In the data rows, the value 128 means zero.
Here are some points, one per row:
[159 153 113 161 176 130 163 120 133 136 124 155  89 157 110 164 171 141 115 163 186 152 120 171 140 104 177 147 105 118 118 121 138 146 148 152 100]
[ 90 100 109 116 145 119 134 130  79 136 114 144 121 138  89 110 187 161 167 165 158 134 156 148 155 105 131 101 125  98 140 127 128  91 139 156 148]
[192 138 111 110  85 107 129 107  86 115  95 104  93 187 114  87  97  60 113  60  99 103  72 144 146  84 105 101 130 138  87 127  29 166 103 101 164]
[ 78 153 168 161 106 117 114 115  82 108  98 120  96 136 168 181 122 122 145  48  89  44  99  66  91  77 139 193 134 154 145  92  45 134 135 108 155]
[162 117 148 136 155 134  86 160 129 163 167 130 137 157 150 137  94 189 148 145 123 166 151 158 161 160 139 177 157 160 130 135 167  57 172 135 134]
[148 167 129 140 133 103 184 121  68 165 158 114  97 118 133 178  98 151 173 117 155 139 129 104 104  92 125 141 108 133  81 126 164 140 137 115 128]
[113 157 164 126  86 100 166 104 111  59 153 116 104 131 127 127  91 212 198 126 130 105 172 105 105 127 105 177  96  97 148 106  96 133 114 114 113]
[132  97 123  88  77 106  58 156  72 116  79 146 152 172 112 190 136 130 111 136 161 108 186  93 155 136 106  58 171  93 113  92  78 116 143 154 140]
[ 88 116 127 112 129 168 138 161 142 116 111 159 165 166 140 164 131 121 101 113 104 117 125  99 139  89 152 123 119 107 132 113  87 127 171  89 144]
[152 214 122 186 126 133 164 153 148 194 113 143 150 121 144 133  93  31 106 125 166  92 113  87 151  65 131 144 161 185 162 134 124 130  92 122 129]
[107  94 150 126 128 119 153  99 145 141 109 127 156 158 104 187 136 125  86 122  83 105 104 131 133 172 135  69 144 183 143 166 177 165 127 101 164]
[118  98 120 123 156 134 134 145 120 125 161 128  85 135 177 138 114 188 113 128 167 126 129 129 101  86  97 138 117 116 168 155 136 100 165 135 107]
[139 113 142 162 189  81 219 116 126 145  79 102 145 107 137 144 136  40  69 119 132  67 134  94 162 138 146 130 139 172 140 170  89 138 126 113 126]
[160 128 132 134 104 109 177  85 130 126 161 185  62  84 147 107 151 130 150  92 129 153 141 127 121 110 136 141 126  91 123 152 154 159 123 127 121]
[108 153 112 138 147 101 108  84 159  98 111 128 189 129 123  94 164  98  95 134 136 125 124 196 143  92 137  69 127 131 133 154 182 142 165 144 160]
[108 203 107 151 100 143 130  97 150 145 160 140 142 111  82 143  99 140 110  51 159 114  67 118 163 115 180 130 156 150 181 182 143 181 176  61 174]
[111 166 149 125 101 219 130 139 122 113 108 106 129 105 212 140  94 138 128 160 148  95 104 155 110 132 151 169 110 127  49  96 162 140 100 167 100]
[189 112 100 120 144 119 130 147 148  96 143 161 150 123 120  80 128 208 154 141 144 147 143 126 149 157 156 137 161 130 134 134 129 143 140 189  93]
[ 81 138  92  91 131 181 145 114  87 121 184 144 165 127 183  90 161  89 106 150 110 103 126 108  60 189 172 186  85 125  92 107 166 161  47 158 158]
[173 105 128 107 113 111 111 180 131 143 117 101 164 169 145 127  61  59 172 149 164 162  91 116  81 109 176 220 115 187  95  58 170 158 109 140  79]
[121  77  93 122 116 187  84 132 113 164 167 127 150  97 125 121 145 158 158 144  67 148  72 108 104 130 101 107 114  72 125 143 116 111 172 171  97]
[150 119 164 173 103 119 165 103 177 136  76 131 146 132 102 214 151 119 162 127  77 107 117 110 145 116 135  67  97 198 147 139  70 124 133  78 141]
[106 108 121 147 110 105 114 120 116 110 132 135 153 150 120 169 150  83 123 121  64 102 108 123 131 161  94  66 111 178 120 137 127 152 165  95 104]
[142 104 128 163 144 147 106 118 167 148 148 144  72 156 154 103 107 146  84 116 123 161 115 173  43 101 129 126 162 104 177 108 100 142  70 133  98]
[142 142 105  64 141  73 112 155 132 121  96 124 141 140 114  68 144 172 142 152 138 142 147 148 178 127 126 138 152  86 139 150 165  83 109 170  96]
[119 160 107 148 114  65  88 132 120 140 148 151  54 109  74  73 130 129 160 116 140 132  98 112 110 117 158 145 116 105 138 110  97 199 142 146 106]
[124 120 136 112 148  98 146 126 165  86 156 152 113  49 110  95 172 180 174  58 215 190 115 163 149 150  81 188 154  99 144 155 165 147  86 138 118]
[145 140 138  98 126 167 172 143 105 125 145 121 140 144 179  78 108  78 148 147 158 119 142 156  95 152 111 205  81 144 108  67 189 135 116 118 133]
[ 85  96 143 111 181 125 165 129 124 144 153 105 119 126 111 109  86 164  94 173  68 184 105 107 127 107 111 113 116 110 170 134 146  94 139 142 100]
[105 111  90 120 113 118 144 108 116 172  90  95 147 124 144 110  91  78 151 149 162 141 137 133 140 142 101 125 121 171  30  97 143 184 127 145 117]
[161 171 117 100 159 150 162 135 105 125  99 108  93  97 121  98 161 153 148 119 159 179 156 132 106 151 140 132 126 109 132 119 145 122 163 102 131]
[117 183 164  53 168 116  61 181  83  88 145 138 118 171  56 152  98 109 114  66 117 144 117 116  68 139 115 191 141 154 139 123 185  98 191 160 164]
[155 110 152 119 115 157  93 126 138 116 133 102 110  98 145  88 124 156 175 165  92 172 151 124 140 117 151 118 146  84 157 147 137 108  85 100 128]
[154 100 108 111  89 187  83  94 129 114 120 138 111 135 156 134 150  84  65 140 106  76  90  84 138 169 135 116  87  95 121 125 101 131 137 156 172]
[ 93 108 136  88  92 175 110 169 128 164 151 196 138 131 102 125 153 167  97  85 135  77 115  97 118 123 131 124  96 158  92  75 108 120 110 108 169]
[141 121  68 142 136 108 162 186  86 125 124 119 137 124 184  97 167 104 139 205 120 149 170 173  88 145 121  79 109 170  88 141 150 131 142 152  98]
[139 122 171 147 127  59 147 125 132 133  84 106 133 120 108 156 154  80 111  96 108 153 119  80 116 131 124 132 153 154 137  68  93  71 152  97 145]
[102 101 138 124 131 136  82 118 124 123  69 151 169 145 160 201  71 128  70 161 109 108 167 148 121 133  73  77 112 110  60 136 101  51 139 123 155]
[110 127 163 134 102 157 107 106 141 113  99 132 145 112  21 173 190 133 123  97  77 126 120 104 162 131 104 169 179  99 148 115 102 110 148 135 132]
[116  99 104 172  70 132 109 120 144 149  98 121 187  89 140 123 136  78 127 128  74 131  93 135 120 154  89  80 135 137 144 173 116 165 113 127  91]
[127 151 175 169 185 115 144  52  96 135 111 110 131 118 172 124 101  81 107 131 127  69 166 116 150 106 136  58 166 162 123 136 117 168 118 107 102]
[185 110 146 156 150 141 147 154 151 114  94 140 121 117 122 114 135 138 211 104 118 164 124  99 110 115  85 153 137  87 177 188 141 151  61  85 162]
[116 149 159 162  94 178 176 121 168 131 142 145  95 141 152  95 123 114 160 104 184  79 103 124 121  97 114 143 158 166 106  97 133 185 131  67 152]
[ 75 105 154 149 150 133 154 111 144  92  97 119 179  97  91 100 117  68 120 115 151 122  90 182 107 130 148 102 168 172 188 150 121  98 112 137 121]
[132 125 145 100 150 132 115 141 101 173 158 122 127  95 127 113 143 128 119 197 117 132 143 138 102 173 137  95  89 124 150 138 122  97 102 148 142]
[161 119  98 127 156 146 128 139 159  99 185 119 136 131 109 135 152 136 104 174 155 139 139 130 137 104 136 102  96 153 131 124 155 129 107 166 123]
[152 102 104 106 154 146  78 110 122 116 152 102  75  75 125  77  89 145 134 135 119 177 145 139 147 133 128 162 100 111 174 139 117 135  83 130 158]
[ 81 148  92 130 105 113  53 126 128 130 163 165 184 121 180 110 130  95 120  99 118 160 129 166 129 200 113  70  70 137 166  97 115 140 130 228 131]
[ 82 137 106 119 167 134  96  97 174 152 145  87 189 180  75 194 133 130 110 152 114 124 157 128 132 204 126  84  94 113  65 121 100  82 154 109  42]
[140 115 126  93 135  49 148 141  91 120 112  98  90 115 121 154 115 163 190 128  87 140 136 144 167 126 134 113 134  90 145  87 165  85 133 144 126]
[ 89  86 105 134 124 152  51  82 168 112 202 163 129 163 109 145 116 142 114 184 126  82 145 134 177 149 197 134 158  76 159 173 132 129 124 154  98]
[109 170 192 172  78 137 169 139 143 132  78  90 176 131 100  94  29 124 107 145  86  92 194 133 137 109 132  81 149 203 169 212 106 137  95 101 132]
[142  75 106  68  94 123 135 173 180 141 145 128 107 105 148 106 161 177 132 167 175 171 116 127 196 169 115 123 144  89 128 144 175 109 135 150 107]
[142 132 204 163 159 120 156 184 128 132 163 132  52 119 169 117 151 152 122 103 110 141 105 125  92 118 149 179 121  87 133 119 187 171 141  94 116]
[155  62  82 129 111 120 151 136 124 141 146  97 102 124 120 132 171 153  98 117 148 139 173 147 189 115  73 117 114  51  83 134 135  49  94 151 151]
[146 133  73 141 184 100  90 135 148 123 139 119  65 119  83 104 183 156  92 146 194 150 120 147 121 179 116 144 149 160  89 153 151  64 151 106 130]
[129 235 140 117  84 140 122  95 157  97  85 113 171 167 150 174  97 157 135  83 115 119 172 120 113  36 130 188 153  85  84  77   2 162 154  41 171]
Along one direction, these points spread out more than along any other. How many in every 100 of the points above lie lower along it than each point below? Round to a whole number. More than half of the points above lie lower than the first one.
[139 113 142 162 189  81 219 116 126 145  79 102 145 107 137 144 136  40  69 119 132  67 134  94 162 138 146 130 139 172 140 170  89 138 126 113 126] 11
[148 167 129 140 133 103 184 121  68 165 158 114  97 118 133 178  98 151 173 117 155 139 129 104 104  92 125 141 108 133  81 126 164 140 137 115 128] 42
[142 132 204 163 159 120 156 184 128 132 163 132  52 119 169 117 151 152 122 103 110 141 105 125  92 118 149 179 121  87 133 119 187 171 141  94 116] 61
[161 119  98 127 156 146 128 139 159  99 185 119 136 131 109 135 152 136 104 174 155 139 139 130 137 104 136 102  96 153 131 124 155 129 107 166 123] 79
[118  98 120 123 156 134 134 145 120 125 161 128  85 135 177 138 114 188 113 128 167 126 129 129 101  86  97 138 117 116 168 155 136 100 165 135 107] 72
[141 121  68 142 136 108 162 186  86 125 124 119 137 124 184  97 167 104 139 205 120 149 170 173  88 145 121  79 109 170  88 141 150 131 142 152  98] 74
[124 120 136 112 148  98 146 126 165  86 156 152 113  49 110  95 172 180 174  58 215 190 115 163 149 150  81 188 154  99 144 155 165 147  86 138 118] 96
[152 214 122 186 126 133 164 153 148 194 113 143 150 121 144 133  93  31 106 125 166  92 113  87 151  65 131 144 161 185 162 134 124 130  92 122 129] 9
[142 104 128 163 144 147 106 118 167 148 148 144  72 156 154 103 107 146  84 116 123 161 115 173  43 101 129 126 162 104 177 108 100 142  70 133  98] 54
[ 82 137 106 119 167 134  96  97 174 152 145  87 189 180  75 194 133 130 110 152 114 124 157 128 132 204 126  84  94 113  65 121 100  82 154 109  42] 40
[155  62  82 129 111 120 151 136 124 141 146  97 102 124 120 132 171 153  98 117 148 139 173 147 189 115  73 117 114  51  83 134 135  49  94 151 151] 89
